[141 146  88 144] : Q761
[147 180 136  79] : Q557
[131 109  80 162] : Q490
[126 150  68 191] : Q221
[129 110 142 167] : Q99
[ 99  98 139 142] : Q850
[113 109 146 127] : Q947
[151 161 121 138] : Q115
[118 150 141 167] : Q80
[109 139 148 160] : Q424
both Q424 Q490:  => [109]
both Q80 Q221:  => [150]
both Q947 Q761:  => [146]
both Q761 Q80:  => [141]

[ 91  94 109 130  93 100 117 115 144 138 184 161 118 112]  Q630
[143 123  92 118  74  83  85 177 128  77 188 131 114 119]  Q675
[108  92 105 119  89  83 131  68 182 146 157 163 131 117]  Q807
[137 100 105 142 105 132 118 137  90 152  92  77  88 105]  Q472
[131 105 140  92  82 153  92 133 188 158 104  95 123 152]  Q936
[137 113 105 142  99 132 118 137 166 152  92  77  88 105]  Q931
[128  85  84 120  78  67 114 103 154  90 171 159 138 128]  Q549
[137 113 105 142  99 132 118 137 166 152  90  81  95 131]  Q249
[131 105 140  92  82 153 119 133 188 158 104 125  71 149]  Q68
[127  97  99 154 113 120 140 118  93 158 112 119 107 124]  Q35
q: [131 105 140  92  82 153 119 133 188 158 104 125  71 149] => Q68
both Q549 Q472:  => [90]
both Q249 Q630:  => [118]
q: [137 100 105 142 105 132 118 137  90 152  92  77  88 105] => Q472
both Q630 Q549:  => [138]

[192  85 195 116 101 117  88]  Q181
[111  68  69  73 136  58 118]  Q132
[ 62  69 203  66 118  98 171]  Q631
q: [111  68  69  73 136  58 118] => Q132
q: [192  85 195 116 101 117  88] => Q181
q: [ 62  69 203  66 118  98 171] => Q631

[116 146 149 135 106 143 138  89 175] -> Q431
[143 122 170 101 139 128 159  93 164] -> Q121
[ 94  91 120 111  89 152  76  79 125] -> Q51
[138  95 107 121 138 105 102 135  96] -> Q656
[161 151  89 164 182  96 140 182  90] -> Q556
[118 159 152 179 148 119 106 164  94] -> Q93
[133 157 153 180 164 109 116 178 111] -> Q817
[166 158 173  99 149 103 171  99 166] -> Q720
[153 117 166  96 139 110 162  95 163] -> Q927
[158  69 112  75 132  86  96  97  81] -> Q410
both Q720 Q431:  => [149]
both Q51 Q817:  => [111]
both Q556 Q431:  => [89]

[ 87 111 107 172 109 151 128 165 120 112 116  82 118 121 116 162 151  97
  96 150] = Q833
[ 73 175 158 136 172 122 134 111 130 183 155 134 165 179 123 152 146 108
 130 136] = Q28
[123 173 128  95 110  76 190  79 185 115 117 136 102 133 122  90  89 177
 190 152] = Q321
[ 91 141 134 163 151 116  83  83  84 155 138  68 164 141  87 178 174  82
  95 124] = Q337
both Q833 Q321:  => [128]
both Q337 Q321:  => [95]
q: [ 87 111 107 172 109 151 128 165 120 112 116  82 118 121 116 162 151  97
  96 150] => Q833
both Q321 Q337:  => [95]
q: [ 91 141 134 163 151 116  83  83  84 155 138  68 164 141  87 178 174  82
  95 124] => Q337
q: [123 173 128  95 110  76 190  79 185 115 117 136 102 133 122  90  89 177
 190 152] => Q321

[145 184 121 131  77 151 112 124  93 158 133 148 134 146 138 141] : Q553
[129 134 132 134 118 133 124 138 139 120 130 129 128 126 124 121] : Q214
[145 184 121 131 131 133 112 153  93 158 123 148 134 146 120 123] : Q63
q: [129 134 132 134 118 133 124 138 139 120 130 129 128 126 124 121] => Q214
q: [145 184 121 131 131 133 112 153  93 158 123 148 134 146 120 123] => Q63
q: [145 184 121 131  77 151 112 124  93 158 133 148 134 146 138 141] => Q553

[105 112 134 143 143 159 119 125]  Q166
[105 112 134 143 112 120 119 119]  Q151
[118 103 127 119 131  70  98 101]  Q813
both Q151 Q813:  => [119]
both Q813 Q166:  => [119]
both Q813 Q151:  => [119]

[ 67 140 141 112 142 143 160 122 105 188  99 103 146 147 140 144 110 139
 154 138 140  83  99] -> Q757
[153 107 152 145 109 142 117 102 168  96 152 155 148 140 109 106 111 155
 141 143 100 154 100] -> Q837
[187 149 143 111 150 136 102 104 107  71 102 104 149 145 137 151 126 149
 140 139 149 167 116] -> Q718
[158 106 157 146 109 140 112 103 148  94 154 155 152 143 122 103 148 155
 148 142 107 153 102] -> Q172
[186 154 113 111 161 119  98 135 167  68  99 103 111 115 150 159 151 120
 106 121 155 170 159] -> Q771
[117 108 114 149 106 124 127 157 153 142 155 150 107 112 110 108 148 117
 110 114 104 125 154] -> Q520
[106 148 151 106 148 138 131 106 110 152 109 105 153 152 140 146 113 141
 152 147 149 110  98] -> Q159
q: [187 149 143 111 150 136 102 104 107  71 102 104 149 145 137 151 126 149
 140 139 149 167 116] => Q718
q: [186 154 113 111 161 119  98 135 167  68  99 103 111 115 150 159 151 120
 106 121 155 170 159] => Q771

[143 167 107  95 132 147 106 148 111 119  63 126 142  88 100 138 149 121
 130 112  63 135 143  73 143  98 106 120  95 154 144 170] = Q199
[163  96 120 150 131  92 153  95 136 109 149  84 120 152 185 137 102 154
 130  96 147 162 201 143 127 138 103  76 154 188 111 142] = Q244
[163 117 120 150 131  92 153  95 136 109 149  84 120 115 185 137 102 154
 130 155 147 162 201 143 127 138 103  76 111 188 111 142] = Q532
q: [163 117 120 150 131  92 153  95 136 109 149  84 120 115 185 137 102 154
 130 155 147 162 201 143 127 138 103  76 111 188 111 142] => Q532
q: [163  96 120 150 131  92 153  95 136 109 149  84 120 152 185 137 102 154
 130  96 147 162 201 143 127 138 103  76 154 188 111 142] => Q244

[ 95 140 103 132 137 131 116 134 139 134 135 103 119 128  94 129  85 153
 104 141 155 149 115 131  99 127 128 129  94 147 117 120 124  91 104 115
 116 161 125  96 104 113 121 120 153  81 131 135 115 170 109] -> Q518
[ 95 140 104 133 137 131 115 134 139 134 135 103 119 129  94 129  84 153
 103 142 155 149 116 131  99 127 128 122  94 147 117 120 124  91 104 115
 116 161 125  96 103 113 121 120 152  81 132 135 116 170 109] -> Q503
[177 111 102 122 115 124 116 120 111 118 117 165 142 127 161 127 193  90
 160 108  88  96 147 124 121 129 128 125 179 100 144 139 134 184 164 147
 147  78 133 176 165 150 138 140  91 198 123 101 147  66 156] -> Q821
[161 116 152 123 119 125 141 122 117 122 121 153 137 128 161 127 172 102
 153 114 101 107 141 126 157 128 128 126 162 109 139 135 132 166 152 141
 140  94 131 159 152 143 135 136 104 175 125 121 141  87 147] -> Q475
q: [177 111 102 122 115 124 116 120 111 118 117 165 142 127 161 127 193  90
 160 108  88  96 147 124 121 129 128 125 179 100 144 139 134 184 164 147
 147  78 133 176 165 150 138 140  91 198 123 101 147  66 156] => Q821
q: [ 95 140 104 133 137 131 115 134 139 134 135 103 119 129  94 129  84 153
 103 142 155 149 116 131  99 127 128 122  94 147 117 120 124  91 104 115
 116 161 125  96 103 113 121 120 152  81 132 135 116 170 109] => Q503

[100 106 123 196] : Q174
[133 177  95 144] : Q891
[113 106 107 160] : Q126
[134  82 184 123] : Q570
[156  87 160 143] : Q596
[106 195 174 136] : Q344
[113 106 110  93] : Q941
[117  87  88  73] : Q255
[134 148 195 196] : Q767
both Q767 Q174:  => [196]
both Q255 Q596:  => [87]
both Q344 Q126:  => [106]

[144 112  86  77  86 156 138 121 157  74 126 133  80  94 168]  Q343
[118  97 103  78 152 185 102 142  86  82 111 147 137  90 130]  Q456
[160 171  75 164  73 131 129  88  68 152 191 142 183 141 180]  Q477
[104 192 170 189 128 175 175 141 104 105 183 177 169 175  65]  Q41
[ 96 174 123  89  81 173 125 168 123 142 167  99 179 183 180]  Q924
[114  82 124 147 100 109  85  97 123 129 189 170  67  99 139]  Q27
[126  86 179 150 142  90 160 116  85 172 150 185 151  74 147]  Q665
[116 136 153 127 181 152  86 184  72 116 112 128 133 129  74]  Q961
[104 124 183 127 103 124 183 137  87 169 104 137  70 181 175]  Q858
[142 183  72 150  80  96 147 191 106 175 171 105 111 173 109]  Q883
q: [126  86 179 150 142  90 160 116  85 172 150 185 151  74 147] => Q665
q: [114  82 124 147 100 109  85  97 123 129 189 170  67  99 139] => Q27

[157  86  60  83] -> Q517
[131 108 198 110] -> Q864
[203 143 140 140] -> Q591
[ 64 168 195 164] -> Q547
[198 120 110  88] -> Q684
[109  85  71  72] -> Q443
[ 50 160 175 154] -> Q651
[131 108 110 110] -> Q967
[105 197 139  55] -> Q86
[174 191 155 197] -> Q307
[174 147  79 141] -> Q397
both Q684 Q967:  => [110]
both Q307 Q86:  => [197]
both Q397 Q307:  => [174]

[139 165 201 139 123 125 163 114 140 114 113 126 162  86 142 108] -> Q715
[126 135 105 101 138 143 162 121 167 150 148 125 140 115 141 110] -> Q185
[148  97 111 168 149 132 100 183 125 139 171 161 156 133 157 104] -> Q691
[138 155  94 108 152 168 124 119 132 134 119 119 157 162 127  94] -> Q603
q: [126 135 105 101 138 143 162 121 167 150 148 125 140 115 141 110] => Q185
q: [138 155  94 108 152 168 124 119 132 134 119 119 157 162 127  94] => Q603
q: [148  97 111 168 149 132 100 183 125 139 171 161 156 133 157 104] => Q691

[109 112 125 136 106 107 140 145 143 137 105 132 138 106  95 105 111  99
 140 135 140  99  99 126 140 115 108 138 123 101 145 129 118 112 135 142
 144  98  98 119 107 113 106 142  99 115 106 124 124  98 121 142] -> Q762
[136 137 133 108 183 156 161 143 167 140 166 117 114 162 119 136 105 141
 161 123 152 174 118 170 139 108 137 127 174 122 181 136 166 161 137 173
 110 128 136 115 124 181 132 157 141 165 153 141 142 140 172 160] -> Q282
[139 130 109  92 167 148  91  73  84  73 157 105  74 155 156 136 117 163
  91  83  88 141 154 123  83 117 144  79 130 150  93 116 138 147  85  91
  61 154 161 110 135 151 105  80 163 143 151 113 123 163 130  86] -> Q18
[136 137 133 146 183 156 161 143 167 140 166 162 114 162 104 111 105 141
 161 123 152 174 118 129 139 108 137 127 174 153 181 136 166 161 137 173
 110 128 136 115 124 181 132 157 141 165 153 141 109 140 172 160] -> Q169
q: [136 137 133 146 183 156 161 143 167 140 166 162 114 162 104 111 105 141
 161 123 152 174 118 129 139 108 137 127 174 153 181 136 166 161 137 173
 110 128 136 115 124 181 132 157 141 165 153 141 109 140 172 160] => Q169
q: [136 137 133 108 183 156 161 143 167 140 166 117 114 162 119 136 105 141
 161 123 152 174 118 170 139 108 137 127 174 122 181 136 166 161 137 173
 110 128 136 115 124 181 132 157 141 165 153 141 142 140 172 160] => Q282
q: [139 130 109  92 167 148  91  73  84  73 157 105  74 155 156 136 117 163
  91  83  88 141 154 123  83 117 144  79 130 150  93 116 138 147  85  91
  61 154 161 110 135 151 105  80 163 143 151 113 123 163 130  86] => Q18

[132 133 120 121 122 137 134 127 124 116 125 134 127 202] : Q970
[159 149 150 149 154 121 136 107 111 134 122 117 104 136] : Q133
[133 136 128 135 133 203 116 122 156 133 138 142 116 136] : Q765
[121 154 110 149  95 116 130 133 177 126 150 202 117  59] : Q190
q: [159 149 150 149 154 121 136 107 111 134 122 117 104 136] => Q133
q: [133 136 128 135 133 203 116 122 156 133 138 142 116 136] => Q765
q: [121 154 110 149  95 116 130 133 177 126 150 202 117  59] => Q190
q: [132 133 120 121 122 137 134 127 124 116 125 134 127 202] => Q970

[138 178  91 138 200  96] : Q226
[100 164  88 179 189 128] : Q624
[137 100 188 191 155  91] : Q876
[ 92 104  71 158  75 178] : Q29
both Q876 Q226:  => [91]
both Q226 Q29:  => [178]
both Q876 Q624:  => [100]

[ 86 180  92 112] -> Q135
[137 144  92  98] -> Q832
[ 91 118 191 147] -> Q592
[127 138 180 159] -> Q432
[ 92 127 190 139] -> Q623
[166 118  70 110] -> Q114
[ 70 149 136 147] -> Q296
both Q135 Q432:  => [180]
both Q114 Q296:  => [70]
both Q432 Q623:  => [127]
both Q432 Q135:  => [180]
both Q592 Q296:  => [147]
both Q135 Q832:  => [92]

[119 123 126 141] = Q900
[122 174 126 137] = Q901
[123 166 127 141] = Q473
[123 166 175 130] = Q851
[119 125 122 134] = Q541
both Q900 Q541:  => [119]
both Q901 Q541:  => [122]
both Q851 Q900:  => [123]
q: [123 166 175 130] => Q851
both Q901 Q900:  => [126]

[133 119 132 158]  Q544
[122 131 142 132]  Q705
[160 103 149  62]  Q142
[114 135 132 127]  Q577
[124 131 132 130]  Q62
[133 147 131 135]  Q826
[157  99 128 131]  Q268
[127 132 158 100]  Q806
[124 147 131 119]  Q634
[132 121 126 113]  Q852
q: [157  99 128 131] => Q268
both Q852 Q806:  => [132]
both Q268 Q705:  => [131]
both Q826 Q705:  => [131]

[ 59 202 189 126 184  71 157 142 193  63] = Q729
[123 195  88 204  87 176  72 140 108 205] = Q960
[146 158  60 121 106  82  93  87 103 195] = Q551
[ 76  91 144 124  63  99 158  55 170  95] = Q882
[154 149 193 196 184 150 105 168 100 144] = Q763
[142  71 141 135  90 100 123 140 142 161] = Q257
[203  63 204  97  93 120 106 146 151 200] = Q319
[ 57  55 183 124 147 129 105 104 138 100] = Q379
[166 169 193 111 133 141 153 110 150 150] = Q293
q: [ 59 202 189 126 184  71 157 142 193  63] => Q729
both Q882 Q319:  => [63]
q: [146 158  60 121 106  82  93  87 103 195] => Q551
both Q763 Q882:  => [144]
q: [142  71 141 135  90 100 123 140 142 161] => Q257

[ 94 118 123  87]  Q580
[140 138 158  93]  Q719
[161 118 111 124]  Q754
[117 168  94 164]  Q694
[ 89 169 120 152]  Q359
[142 151  81 126]  Q600
[137 108 121 192]  Q341
[123 120 118 137]  Q112
[136 148 119  50]  Q50
[169 135 142  74]  Q478
both Q754 Q580:  => [118]
both Q694 Q580:  => [94]
both Q478 Q600:  => [142]
q: [136 148 119  50] => Q50
both Q341 Q112:  => [137]

[130 130 122 122 123 131 117] -> Q698
[120 138 163 129 144 124 136] -> Q447
[101 110 141 147 151 114 200] -> Q118
[143 135 167 107 177 174 133] -> Q995
[162 110 133 129 133 107 175] -> Q97
[127 138 173 124 134 149 134] -> Q792
[145 123 105 117 111 107 122] -> Q702
[159 117  87 111 119 125 127] -> Q313
[169 132 118 145 128 128 106] -> Q182
both Q97 Q702:  => [107]
both Q313 Q792:  => [127]
both Q702 Q182:  => [145]
q: [145 123 105 117 111 107 122] => Q702
q: [162 110 133 129 133 107 175] => Q97
both Q118 Q97:  => [110]

[149 109  66  57 161  58  54 160 117 152 159 129 165 125 170 162 123  53
 152 164 159 156 132 113 166 165  57 143 145 137  80  84 164 159 166 159
 139  55] -> Q40
[100  97 125  98 165 116  95 178 159 129 189 128  99 129  97 181 166  99
 175 153 105 149 141 103  95  99  94 122 153 174 110  99  99  88  89 180
 186 100] -> Q297
[142 146 143 135  77 145 132  73  97 150  70 127 142 139 144  68  95 137
  80 166 135 127 130 127 148 154 149 159 116  77 158 141 144 151 145  70
  70 132] -> Q772
[149 167  66  57 161  58  54 160 117 152 159 129 165 125 170 162 123  53
 152 164 159 156 132 113 166 165  57 143 145 138  69 119 191 177 193 151
 129  85] -> Q100
q: [149 109  66  57 161  58  54 160 117 152 159 129 165 125 170 162 123  53
 152 164 159 156 132 113 166 165  57 143 145 137  80  84 164 159 166 159
 139  55] => Q40

[ 99  89 151  81 145 171 104 116 124 156 101 147 101  75 123 121] = Q965
[135 124 120 162  88  56 196 111 109 140 145 143 129 178 140 152] = Q376
[112 151 138  86 167 172 115 142 101 128  97 129 159  85 132  97] = Q486
[120 111 109 114 149 166  80 129 140 132  83 119 127  78  95 108] = Q687
[107  95 147  90 147 175  89 120 134 146  90 136 128 108 115  83] = Q539
[107 100 147  90 118 175 166 120 134 146  90 136 128  78 115 118] = Q994
[140 142 113 134 119 129 125 136 150 111 189 125 107 138 159 148] = Q433
[125  74 146 142 108 103 134 101 124 162  63 140 127 137  84 127] = Q355
[134 164 124 124 166 179  80 155 138 100 127 104 135 103 100 102] = Q153
q: [140 142 113 134 119 129 125 136 150 111 189 125 107 138 159 148] => Q433
both Q539 Q153:  => [134]
both Q376 Q486:  => [129]
both Q153 Q539:  => [134]
q: [135 124 120 162  88  56 196 111 109 140 145 143 129 178 140 152] => Q376
q: [134 164 124 124 166 179  80 155 138 100 127 104 135 103 100 102] => Q153

